Each path below is one point turned by a fixed rotation once a step. After each direction that follows a path, write how fast that rotation turns it, in degrees per step (0 if it stays still).
Each turn is a multiple of 5 degrees from 10 to 175, or 0.
Each row of a path follows its step; steps can be skipped.

step 0: [ 0.41  1.14  0.02  0.31 -1.71  1.70 -0.35 -0.10  0.83  1.30 -1.55  1.34
 -2.14 -0.70  2.15  0.14  0.12  0.95  0.06  1.77 -1.71 -2.16  1.62  1.41
  0.01 -2.60 -3.28 -1.72 -0.08  1.03  0.26]
step 1: [-2.51 -3.06 -0.43 -0.71 -0.46 -2.23  1.34  0.11  1.92  1.25  1.58 -0.10
 -1.14  0.62  1.17  0.65  0.82  0.21  0.95  1.27 -1.68 -0.65 -1.37 -1.20
  3.01 -1.47  0.96  1.21 -0.15 -0.76  1.57]
step 2: [-1.30  1.10 -1.53  0.50 -1.69  1.70 -0.85 -0.99 -1.80  1.10  0.57  2.92
  1.11 -0.11 -1.11  1.57  1.14  0.31  0.43 -2.28  0.77 -0.28 -1.21  1.73
  0.50 -1.35  1.56  2.10  2.40  1.29  1.34]
step 3: [ 0.05  1.13 -0.22 -0.60 -0.01  0.49 -1.35 -0.89  1.97  0.30 -0.63 -0.11
 -2.81 -0.75  0.48  2.88 -1.04  1.72  0.26 -0.21  1.05  2.67 -0.85  0.76
 -1.39 -2.44 -2.50 -0.26 -0.48 -2.66  0.50]
step 4: [-2.57 -1.25  0.79  0.65 -1.80 -2.87  0.82 -0.19 -0.96  1.09  0.09 -1.65
  0.08  1.44  1.01  0.85 -0.82 -0.26 -4.33  0.16  1.37  1.54 -0.13  0.96
  1.81 -0.12  0.36  1.44 -0.92 -0.02 -0.41]
step 5: [ 0.46  1.89 -3.75 -1.00 -0.84  1.53 -1.52  1.03 -1.40  1.03  1.46  0.76
 -0.64  1.82  0.21 -0.42 -0.06  0.44 -0.96 -2.13 -0.70  0.34  0.13  0.37
  0.68 -0.83 -1.44 -0.24 -1.49  3.72 -1.04]
step 6: [-0.55 -0.21  1.94 -0.01  0.75 -0.06 -0.81 -1.55 -1.47  0.39  0.37  1.60
 -2.08  1.61  2.79  1.70 -1.23  0.63  2.95  0.98 -0.87  0.57  1.21 -1.72
  1.12 -0.98 -0.99 -0.21 -3.00 -1.36 -0.32]
step 9: [-0.22 -1.14  3.12 -2.01 -0.20 -1.50 -0.27 -0.42 -0.94 -0.27 -0.09  2.32
  0.82  0.98  0.04  2.37 -0.97  1.36 -0.66  0.72  0.52  1.57  2.88  0.59
 -1.52 -2.91  0.28  1.81  0.79 -0.44  0.21]
step 10: [ 0.59  1.14 -0.11 -3.30 -0.74  0.47  0.14 -0.41  0.75  0.78 -0.04 -3.94
 -1.54  2.20 -0.29  1.12 -0.32 -0.57 -1.54  0.19  1.78 -1.90 -0.82  2.20
  0.62 -0.89 -0.64  0.97  0.15  1.86  1.30]
step 11: [-2.67 -0.32  0.64 -0.88  2.26  1.41 -0.04  0.74 -1.23 -0.48  0.01  0.65
 -0.56 -1.28  2.51  0.40 -0.80  1.29 -0.56 -0.14  0.40  0.44 -3.06 -1.17
  1.33 -1.20 -0.32  0.61 -1.24  2.95 -2.62]
[ 0.24 -0.32 -0.21  0.84  0.31 -0.07 -0.04 -0.44  0.24 -0.28  0.45 -0.27
 -0.08  0.55  0.70  0.05 -1.09  0.67 -0.17  0.33 -0.52 -0.34 -0.56 -0.76
 -0.63 -0.05  0.34  1.02  0.41 -0.27 -0.47]	145
[ 0.10  0.91 -0.73 -0.31  0.20 -0.57  0.54 -0.17 -0.16 -0.21 -0.67  0.07
 -0.12  0.83 -0.06 -0.35 -0.46 -0.59 -0.28 -0.79 -0.05 -0.63 -0.26  0.62
  0.72  0.27  0.86  0.19  0.66 -0.12  0.05]	130
[ 0.40 -0.62  0.10 -0.34 -0.54 -0.63 -0.22  0.83  0.39  0.86  0.02  0.39
 -0.09  0.72 -0.50 -0.68  0.24 -0.13 -0.48 -0.27 -1.15  0.13  0.58 -0.44
 -0.18 -0.70  0.32  0.05  0.10  0.21 -0.43]	90
[-0.33  0.69 -0.65 -0.42 -0.80 -0.14  0.22  0.57  0.06 -0.79  0.04  0.38
  0.76  0.26  0.27 -0.14 -0.32  0.50 -0.04  0.61 -0.44  0.30  0.04  0.27
 -0.88  0.09 -0.71 -0.39  0.77  0.55  0.56]	155
[-0.49 -0.16  0.00 -0.62  0.56 -0.90  0.57  0.31  0.14 -0.15 -0.35  0.58
  0.03 -0.18 -0.21  0.11 -0.54  0.44  0.73  0.56 -0.43  0.42 -0.81  0.40
  0.08 -0.13  0.15 -0.32 -0.98 -0.62 -0.82]	140
[-0.54  0.16  0.24  0.64  0.21 -0.14 -0.30  1.07  0.40  0.00  0.19  0.14
  0.06 -0.07 -0.57  0.85 -0.31 -0.01  0.69 -0.92 -0.09 -0.36  0.15  0.15
  0.22  0.73 -0.62  0.52  0.36  0.76 -0.77]	120
[-0.49  0.31  0.35 -0.17 -0.31  0.16  0.02 -0.31 -0.28 -0.27  0.23 -0.81
 -0.73  0.04  0.37  0.05 -0.50 -0.80 -0.46 -0.50 -0.38  0.92 -0.16  0.14
 -0.80  0.28  0.42 -0.61 -0.47  0.86 -0.78]	55
